Rotation paths and how fast each direction turns (degrees a step)
Each turn is a multiple of 5 degrees from 10 to 175, or 0.
Each row of a path follows its step; steps can be skipped.
path 1
step 1: [48 289 -33 160 -38 47 -63 -134 92 26 20 -110 62 -78 -8 127 -131 -48 -285 158 -104 -134 146 32 120 -117 -264 188 -108 184 -255 -118 -93 -179 25 -147 243]
step 3: [-129 -127 -156 64 -68 84 -15 -68 47 52 -20 35 -381 36 -75 -73 -183 39 -122 244 75 283 105 -301 159 293 140 102 -107 -101 -48 -46 -147 -162 -45 16 75]
step 4: [55 223 68 183 73 118 73 -259 -7 102 42 -9 98 -72 68 -98 -121 -86 37 297 -88 -62 -14 279 202 -89 -215 21 -73 222 105 -38 131 98 146 -236 223]
step 5: [155 98 -94 -124 -149 -226 26 -51 -13 206 -233 76 146 23 -216 -58 -5 -44 -95 -146 -161 -170 329 -91 108 151 -45 -54 -19 -341 -59 -11 -139 -154 158 3 -12]
step 7: [-72 110 37 90 19 269 218 -9 -100 219 -361 149 -4 85 -88 35 -69 -135 21 296 -231 48 -23 132 273 -109 -57 119 -81 -38 189 -62 -9 81 46 -55 94]
step 8: [156 -7 -192 61 -87 -261 -119 -170 -63 151 110 -70 261 -79 -206 -58 -254 31 4 83 57 1 233 -30 140 422 44 -87 6 -69 -64 41 -15 -56 168 -88 30]
step 10: [-97 35 61 272 -118 -24 138 45 76 179 -196 71 173 46 -208 151 -10 19 -167 212 -142 291 76 118 156 -135 -174 2 -39 -131 -77 62 -249 99 94 107 231]
step 14: [-64 238 -396 116 32 177 -130 -122 -219 -150 -30 75 75 -39 -143 103 -5 -19 -63 -55 -17 -60 130 -14 78 59 -226 -13 -150 -242 181 -35 -122 -286 103 139 118]
step 18: [92 -163 274 46 -182 242 19 -151 -102 203 -16 -40 -168 192 -104 -9 -125 -43 -94 -6 26 39 196 -144 143 -133 -178 -203 -70 -135 -133 56 -78 -152 231 247 74]
[26 -43 32 15 -2 1 69 -8 36 -87 71 64 39 -20 -36 -40 0 55 -33 -30 -67 -87 30 19 -24 -63 -35 60 51 -19 -33 44 -90 -76 2 47 12]
90
[-27 -72 38 -70 -2 60 -59 8 44 39 -12 21 38 1 120 -29 -27 -26 -26 32 -41 -18 -54 -6 77 -27 -59 -5 -18 64 -73 -42 -22 36 4 69 70]
125
[113 23 -33 1 26 27 -50 49 25 68 97 -11 14 65 0 -29 -10 -32 -13 -33 -96 68 -69 -67 -13 50 -3 24 28 -72 3 42 -50 28 6 -15 -23]
135
[5 -3 1 -89 -5 61 -14 40 -98 25 -47 2 -74 48 -8 -63 -6 -43 -48 -44 -43 -51 52 18 -3 -67 54 16 -22 -55 114 -53 -17 -28 -14 30 28]
160
[-44 -24 80 36 -51 -83 18 -55 -38 23 -37 -43 -2 66 -28 -8 100 17 17 -12 -60 -48 -90 2 108 7 -19 -6 -1 -18 46 19 -52 45 -11 9 -57]
140
[-46 -23 2 27 6 55 111 4 -69 14 41 37 -4 -37 42 17 -103 -53 20 67 33 -22 -32 -31 29 71 41 11 48 -3 63 65 -34 37 -71 53 -25]
90
[26 -51 95 86 -4 -68 -90 43 26 40 -38 -42 -18 50 -12 -19 -36 -3 -48 59 28 -16 92 -18 -26 39 90 -10 30 9 -41 31 -34 -27 -42 59 20]
145
path 2
step 3: [35 27 16 170 -274 -79 -23 120 42 157 110 -67 76 71 73 -36 -257 -10 -218 -42 -142 -137 -335 43 74 79 200 26 -385 -130 -18 -51 -232 40 -210 -154 115]
step 5: [-70 -49 -20 -102 297 30 107 -245 6 88 -53 43 -80 203 213 250 -86 -378 55 -91 16 211 -62 -54 41 -104 43 -55 -207 -139 -193 260 22 314 85 -12 -16]
step 6: [198 20 -361 54 -151 155 -66 270 -3 53 -21 -71 222 -22 119 118 -36 -9 -279 -23 -48 23 148 33 -78 131 -247 211 -191 -97 200 -208 86 -25 254 -56 35]
step 8: [19 53 207 -5 77 -344 11 77 35 -70 145 201 133 20 76 -118 120 -191 19 -1 262 31 53 -9 27 192 42 232 -388 -21 -90 19 24 26 -35 417 147]
step 10: [-80 238 191 -58 322 -110 52 -257 -86 26 -16 125 -170 -196 -111 -102 -115 -91 -228 -113 -11 -36 126 -288 -13 -29 -50 -219 130 -181 48 -256 -12 -22 194 58 -176]
step 11: [-178 -265 -32 -54 -236 -203 126 145 -155 -5 -69 87 202 -67 -63 193 15 -216 -246 -133 -13 -93 -134 -55 137 22 -45 5 5 -159 -109 182 254 146 -122 -105 339]
step 15: [112 13 -98 -141 42 -213 -69 -155 10 190 19 36 -159 128 -256 -55 -164 88 -164 -113 -87 270 -98 167 -211 56 11 107 202 150 138 -55 -364 -112 51 -265 114]
step 19: [2 31 173 83 -385 84 45 -67 -47 49 65 108 -90 97 93 -98 -103 39 -419 153 -56 -301 -35 -13 161 289 -4 149 -131 -93 -178 110 100 90 179 131 30]
step 20: [-155 134 -67 170 -11 -116 -85 140 -109 -222 -46 -115 -61 37 127 -171 -71 -145 189 -211 178 248 -70 0 151 295 259 113 158 202 38 -151 115 -224 -118 -123 99]
[53 -42 -69 -20 -49 4 137 -66 6 -50 -59 -23 -28 16 -61 -19 51 -17 -1 -95 19 62 9 -9 -23 7 -28 -56 -38 -39 8 -39 75 -15 29 -50 2]
70
[-3 -8 1 33 -6 -25 3 -25 -117 5 28 93 6 100 -47 61 -44 -46 70 -3 109 -43 18 22 57 9 -46 -3 32 5 -34 -33 51 8 -38 13 -56]
120
[-29 31 -65 13 72 37 -35 -48 -86 -49 45 -64 46 -16 56 -66 0 -35 33 -37 58 -63 18 -10 5 -36 64 -49 -64 -35 84 5 -10 -72 -27 -10 37]
175
[113 95 15 -55 42 14 -46 -22 -46 -20 -46 53 -45 -42 -45 -27 27 7 -14 83 9 52 -35 88 58 -29 6 -89 46 -30 39 21 6 18 13 2 26]
130
[23 -14 -70 -79 76 2 -38 51 67 -27 -13 24 -96 12 -21 26 -33 -1 74 32 19 -93 3 -87 -20 31 -20 -28 -50 -16 -1 62 21 14 81 -26 -46]
85
[38 17 -63 9 73 -6 -2 6 -18 -38 -31 15 69 -10 -130 -17 -49 79 -39 -43 8 4 41 -21 8 37 8 140 30 -14 12 47 10 -13 1 53 58]
160
